Each row has a name. Each question is about the rows just above it.

(64): [161 148 141 142 112]
(197): [113 127 144 194 112]
(121): [ 80 106 110 125 185]
Right after [142] comes
[112]
Right after [144] comes
[194]

(22): [ 59 188 191 190  61 194 188 185 189 185 184  65  72 188  68]
(174): [ 59 190 192 186  60 191  59  59 195 190 189  60  67 195  62]
(121): [ 66 181 186 185  68 188 182 184 188  69 183  69 185 185  69]
(127): [ 68 182 187 181  69 181 180 181  70 181 181  69  76 184  72]
(64): [ 57 191 194 189  59 193 189 192 197 192 191  58  65 195  61]
(106): [ 89 164 163 158  89 163 162 164 165 163 163  90  93 167  90]
(88): [ 89 164 163 190  89  58 162 164 165 163 163  90  93 167  90]
The row with [ 89 164 163 158  89 163 162 164 165 163 163  90  93 167  90] is
(106)
Whose row is [ 59 188 191 190  61 194 188 185 189 185 184  65  72 188  68]?
(22)
Whose row is [ 59 190 192 186  60 191  59  59 195 190 189  60  67 195  62]?
(174)

(117): [166 115 116 159 109]
(127): [193 151 151 151 109]
(197): [167 167 167 131 167]
(121): [161 114 136 114 114]
(15): [132 114 182 136 194]
(88): [152 136 162 189 131]
(64): [152 136  79 189  98]
Right after [132] comes
[114]
Repeated in (127):
[151]
Right after [193] comes
[151]
Repeated in (197):
[167]
Repeated in (121):
[114]
The entry that follows [79]:
[189]

(171): [131 127 112 131 122 136 135 136 117 127 136 145 115 130 119  99 150 140
 146]
(15): [110 121 118 123 131 127 124 136 122 139 131 137 116 136 119 127 143 133
 150]
(51): [125 130 113 126 128 126 131 136 124 130 126 134 112 140 119 100 147 132
 139]
(64): [115 126 118 130 132 126 135 129 127 130 136 138 123 131 119  96 146 130
 143]
(117): [117 117 121 124 138 134 120 123 123 132 133 137 120 140 119  86 147 141
 148]
(22): [107 117 119 122 130 125 121 139 119 142 130 138 114 136 117  79 143 134
 157]
(88): [107 129 117 126 131 135 123 132 124 140 130 132 118 132 123  95 143 127
 142]
(106): [ 61 101 127 120 147 102 106 108 122 130 135 140 108 145 114  73 152 159
 161]
What comes right after [110] in the named rows?
[121]
The row with [125 130 113 126 128 126 131 136 124 130 126 134 112 140 119 100 147 132
 139] is
(51)
Whose row is [ 61 101 127 120 147 102 106 108 122 130 135 140 108 145 114  73 152 159
 161]?
(106)
Where do [107 129 117 126 131 135 123 132 124 140 130 132 118 132 123  95 143 127
 142] appear?
(88)
Repeated in (106):
[108]
Right after [113] comes
[126]

(51): [125 147 136 113 157  88 164 117 128 159  98 144 113 151 119 144 109 140
 127 122 173  69 182  74]
(22): [173  90 136 120 151 136 118 122 119 101 145 119  96 140  89 182  96 164
 102 155 112 142  99 142]
(127): [113 117 129 150 106  95 123 127 134 131 113 127 103 151 136 116 133 136
 127 123 125 135 117 124]
(15): [113 131 129 150 106  95 123 127 134 131 113 127 103 151 136 116 133 136
 123 123 125 135 117 124]
(88): [146 131 136 120 139 106 102 112 149  95 133 123 143 102 141  81 138 136
 123 108 149 113 139 112]
Whose row is [125 147 136 113 157  88 164 117 128 159  98 144 113 151 119 144 109 140
 127 122 173  69 182  74]?
(51)
[146 131 136 120 139 106 102 112 149  95 133 123 143 102 141  81 138 136
 123 108 149 113 139 112] is in which row?
(88)
Right after [118] comes
[122]
Right after [128] comes
[159]

(22): [ 89 108 134 108 137 119 108 145 161 141]
(117): [ 83 104 104 104 130 125  80 140 169 105]
(88): [ 90  99 146 184 108 131  88 132 162  90]
(171): [ 93 112 149 188 120 119 108 135 144 149]
(51): [109 120 136 183 120 124 129 120 135 120]
(15): [ 93 105 150 203 141 122  85 141 127 160]
(64): [ 94 102 131 189 117 122 100 139 128 139]
(106): [103 104 136 183 120 124  65 147 135 139]
(127): [ 93 109 164 194 121 118 128 144 104 174]
Which value appears more than once in (88)?
[90]
Which value appears more than once in (117)?
[104]
The value that (22) holds more than once:
[108]
What comes right after [127] in the named rows?
[160]
Repeated in (51):
[120]
Which value appears more than once in (15)?
[141]
The entry that follows [161]:
[141]

(64): [185  73 169 176 174 192 176 176  71]
(121): [159  67 178 184 186 180 181 182  72]
(88): [179 181 181 179 181 180 181 182  72]
The value that (64) holds more than once:
[176]
Right after [67] comes
[178]
What comes right after [178] in the named rows?
[184]
Whose row is [185  73 169 176 174 192 176 176  71]?
(64)
Whose row is [159  67 178 184 186 180 181 182  72]?
(121)

(106): [139  73 166 125  89  90 144 103 110  89  95 163 165 157 115 114 124 134
  85 145 143 123 150 111 164 144 124 133 130 159 121 149 136 145 144 139
 145 132 183 158 141]
(15): [142 201 105 103 135 197 137 165 150 137 166 180  85 132 118 177 111  92
 156 111 140 158 123 198  88 150 142 124 106 105 131 144 119 152 130 140
 125 116  84 139 148]
(127): [109 150 161 108 111 103  96 119  86 103 136 101 138 175 162 121 130  97
 184 166 155 118 138 113 180  98 116 126  96 138 126  83 127 126  80 146
 151 139 146 149 143]
(121): [102 142 148 109 135 112 134 117  98 159 148  76 130 132 164 107 161 134
 106 144 120 139 134  97 130  88 122 100 134 115 130  81 139  93  73 109
 152 160 120 139 119]
(51): [130  96 149 108 166  81 115  85  91 141 151  82 132 155 150 114 133 150
 109 119  95 147 131 120 146  85 122  94 142 104 114  93 156 102 119 166
 149 161 120 174 103]
(171): [ 78 183 178 127 121 113 155 130 110 128  99  86 124 143 159  85 164 111
 115 157 149 162 185 106 125 169 116 115 155 147 148 165 110 119  99 107
 130 147 198  79 126]
[ 78 183 178 127 121 113 155 130 110 128  99  86 124 143 159  85 164 111
 115 157 149 162 185 106 125 169 116 115 155 147 148 165 110 119  99 107
 130 147 198  79 126] is in which row?
(171)
Whose row is [109 150 161 108 111 103  96 119  86 103 136 101 138 175 162 121 130  97
 184 166 155 118 138 113 180  98 116 126  96 138 126  83 127 126  80 146
 151 139 146 149 143]?
(127)
Where do [142 201 105 103 135 197 137 165 150 137 166 180  85 132 118 177 111  92
 156 111 140 158 123 198  88 150 142 124 106 105 131 144 119 152 130 140
 125 116  84 139 148] appear?
(15)
The entry that follows [117]:
[98]

(88): [106 108  87 119 116  92  90 100 108 106  84  90]
(197): [152 159  93 194 186  91 102 134 159 151  85 101]
(15): [171 173 157 181 180 161 159 166 173 180 155 180]
(127): [110 114  81 172 127  81  85 102 114  81 151  85]
The entry that follows [194]:
[186]
Repeated in (197):
[159]
Right after [92] comes
[90]
The entry that follows [152]:
[159]
The row with [106 108  87 119 116  92  90 100 108 106  84  90] is
(88)

(197): [109 116 123 102 156 119 153 148 128 113 125 123 177 124 128 148 105 149
 102 123 165 163 141 108 123]
(174): [109 116 123 102 156 119 153 148 128 113 125 118 177 124 115 120 153 135
 128 117  99  90 131 121 190]
(64): [141 115 124 124 105 143 134 114 135 142 127 156 106 112 114 123 152 141
 125 115 103  94 134 117 197]
(127): [109 116 123 102 156 119 153 148 128 113 125 118  88 141 137 144 140  96
 159 142  99 111 110 157 154]
What comes right after [112] in the named rows?
[114]
Which row holds [109 116 123 102 156 119 153 148 128 113 125 123 177 124 128 148 105 149
 102 123 165 163 141 108 123]?
(197)
The row with [109 116 123 102 156 119 153 148 128 113 125 118  88 141 137 144 140  96
 159 142  99 111 110 157 154] is
(127)
Where do [141 115 124 124 105 143 134 114 135 142 127 156 106 112 114 123 152 141
 125 115 103  94 134 117 197] appear?
(64)
What comes right after [143] in the named rows?
[134]
The entry that follows [149]:
[102]

(88): [118 139 126 125 125 129 135 133 136 137 132 128 131 122 133 126 128 117
 126 126 134 115 124 137 139 129 138 130 120 119 138 132 136]
(51): [118 139 123 125 125 137 135 133 136 137 132 128 132 122 133 126 128  90
 126 126 134 115 124 137 139 129 138 130 126 119 137 132 136]
(127): [118 139 120 125 134 137 135 133 136 137 132 128 131 122 133 126 127 117
 126 126 134 115 124 137 139 129 138 127  88 119 138 132 136]
(197): [113 139 126 125 125 129 135 133 136 134 132 128 130 122 132  60 128 117
 126 126 134 115 124 137 139 129 138 134 126 119 137 132 136]
(64): [118 139 126 125 129 129 135 123 136 137 132 128 131 122 133 126 128 117
 126 128 134 115 124 137 139 129 138 130 126 119 137 132 136]
(106): [118 139 126 125 125 129 135 133 136 137 132 128 131 122 133 126 128 117
 126 126 134 115 124 136 132 129 138 125 126 119 137 132 136]
(174): [113 139 126 125 125 129 135 133 136  88  88 128 130 122 132  60 128 117
 126 126 134 115 124 137 139 129 138 121 126 119 137 132 133]
(121): [118 139 126 125 129 129 135 133 136 143 132 128 130 122 133 126 129 117
 126 128 134 115 124 137 139 129 123 130 126 119 137 125 129]
(171): [118 139 126 125 125 129 135 122 116 132 132 128 132 118 133 126 128 117
 126 126 134 115 124 136 139 116 138 130  91 119 137 132 136]
(117): [118 139 126 125 136 129 135 133 136 137 132 128 131 122 133 126 128 117
 126 126 134 115 124 137 139 129 138 130 126 119 137 111 136]
(22): [118  98 126 125 125 135 135 133 136 143 132 128 131 122 132 126 129 117
 126 126 134 115 124 137 139 129 137 130 125 119 102 132 136]
(15): [118 139 126 125 125 129 135 133 136 137 132 128 131 122 133 126 128 117
 126 126 134 115 124 137 139 129 138 130 126 119 137 111 136]
Which row holds [118 139 123 125 125 137 135 133 136 137 132 128 132 122 133 126 128  90
 126 126 134 115 124 137 139 129 138 130 126 119 137 132 136]?
(51)
Whose row is [118 139 126 125 125 129 135 122 116 132 132 128 132 118 133 126 128 117
 126 126 134 115 124 136 139 116 138 130  91 119 137 132 136]?
(171)
Which row holds [118 139 126 125 129 129 135 133 136 143 132 128 130 122 133 126 129 117
 126 128 134 115 124 137 139 129 123 130 126 119 137 125 129]?
(121)
[113 139 126 125 125 129 135 133 136 134 132 128 130 122 132  60 128 117
 126 126 134 115 124 137 139 129 138 134 126 119 137 132 136] is in which row?
(197)

(64): [112 157 101 124  80  92 103 171  70 107 132]
(15): [138  72 163 104 118 157 184 134  96 176  65]
(174): [118 134  89  93 138 132 126 112  77 111 108]
(197): [101 172 153  65  83 138 128 181 172 113 167]
(106): [112 157 101 124  80  92  66  80 185  68  86]
(127): [100 135 129 113 182 136  93 168 131  80 140]
(51): [136  93  90 122 102 103 166  64  93 156 122]
(171): [138  72  92 104 118 157 184 132  96 176  65]
(117): [ 69 139 124 135 112 168 127 143 142  71 185]
(22): [147 161 151  91 182 110 185 185 185 185  86]
(88): [192 116 116 191 112 101 101  74 101 101 116]
What comes right after [139] in the named rows?
[124]
The value that (106) holds more than once:
[80]
Repeated in (22):
[185]
[138  72  92 104 118 157 184 132  96 176  65] is in which row?
(171)
Right after [111] comes
[108]

(174): [ 92  92 108  82 161 135 161 146 145 103 166 161 114 167]
(127): [167 167 146 181  77 112  98  98  98 153  98  77  98  70]
(15): [167 167 146 180  78 147  78  98  98 153  71 167 139  71]
(64): [115 115 115 115 114 115 114 114 114 115 114 114  93 114]
Whose row is [167 167 146 181  77 112  98  98  98 153  98  77  98  70]?
(127)
Whose row is [ 92  92 108  82 161 135 161 146 145 103 166 161 114 167]?
(174)
Which row holds [115 115 115 115 114 115 114 114 114 115 114 114  93 114]?
(64)
What comes right after [93] in the named rows?
[114]
Right after [139] comes
[71]

(106): [172 124  97 172 166 143 102]
(171): [174 122 105 174 161 151 174]
(88): [129 114 127 136 133 107 120]
(174): [132 119  98 146 151 131 103]
(15): [172 124  97 172  91 133  96]
(127): [184 184 107 177 163 145 108]
(117): [171 124  93 171 167 142 101]
(22): [137 144 123 147 142 106 115]
(121): [115 115 137 126 116 123 121]
(197): [115 125 139 120 101 115 124]
(64): [ 89 114 165  88  76 129 114]
Repeated in (171):
[174]
Right after [145] comes
[108]
What comes right after [105] in the named rows?
[174]
Repeated in (127):
[184]
Which value appears more than once in (106)?
[172]
What comes right after [126] in the named rows?
[116]

(117): [101 155 136 114 107 126 143 138 130 124 118 116 142 118 126 148 134 100
 128 115 129 119 144 140 116 127 117 117 148 125 110 120 103 114 137 128
 127 111]
(64): [120 109 130 122 125 148 121 107 147 151 120 133 115 134 126 135 122 147
 117 101 122 153 113 106 136 114 124 134 140 123  94 131 125 126 131 114
 140 117]
(88): [132 107 129 126 133 131 120 127 101 120 146 161  92 137 122 120 117 139
 136 165 112 129 136 111 135 116 172 141 136 130 184 127 124 117 123 122
  81 145]
(51): [114 118 127 121 133 145 123 105 130 133 127 140 117 151 137 127 119 142
 122 138 116 136 128 109 131 122 136 131 135 122 127 141 128 123 139 109
 111 138]
(106): [106 120 118  93 136 176 146  88 131 141 129 128 140 155 141 107 122 166
 132 144 113 126 130  94  81  95 142 110 127 114 145 152 119 133 137  81
 130 147]
(197): [120  95 142 117 130 149 114 123 125 138 141 144 122 138 109 128 122 136
 145 148 118 134 121 121 122 110 155 132 126 106 169 138 123 105 144 100
 101 158]
(22): [119 126 128 143 131 132 120 127 126 122 124 126 114 130 133 152 133 115
 105 121 112 138 124 135 133 140 122 133 154 119  97 134 122 107 144 149
 121 120]
(171): [117 102 124  92 133 147 119  97 122 162 124 150 104 138 122 114 102 165
 136 124 112 168 132  96 136 101 158 143 128 131 157 134 113 122 138  99
 106 135]
(174): [125 110 127 117 127 141 133 119 125 130 138 141 101 135 130 123 125 145
 128 140 123 133 125 104 128 108 145 132 140 132 152 128 125 121 129 118
 114 127]
(15): [ 97 153 143 125 111 128 137 135 129 115 118 120 146 129 130 147 133  99
 129 126 130 109 140 140 123 134 113 115 140 121 113 133 114 124 142 121
 124 126]
(121): [117 152 130 141 115 112 142 151 111  93 135 128 118 125 128 142 138  96
 125 151 125  97 148 147 125 139 129 123 155 130 143 111 119 116 124 147
 108 122]
Whose row is [132 107 129 126 133 131 120 127 101 120 146 161  92 137 122 120 117 139
 136 165 112 129 136 111 135 116 172 141 136 130 184 127 124 117 123 122
  81 145]?
(88)
Whose row is [ 97 153 143 125 111 128 137 135 129 115 118 120 146 129 130 147 133  99
 129 126 130 109 140 140 123 134 113 115 140 121 113 133 114 124 142 121
 124 126]?
(15)

(121): [119  94 115 140 126 131 100 133  93]
(51): [161 133 132 128 132 152 133 164 112]
(127): [166 153 139 103 153 134 138 132 175]
(117): [153 134 115 111 160 173 128 151 143]
(174): [166 153 139 103 122  76 143 103 191]
(88): [107 170 113 115 108  83 163 105 122]
(15): [126 133 136 128 132 152 133 164 112]
Where do [161 133 132 128 132 152 133 164 112] appear?
(51)
Which value appears more than once in (174)?
[103]
What comes right after [131] in the named rows?
[100]
Right after [161] comes
[133]

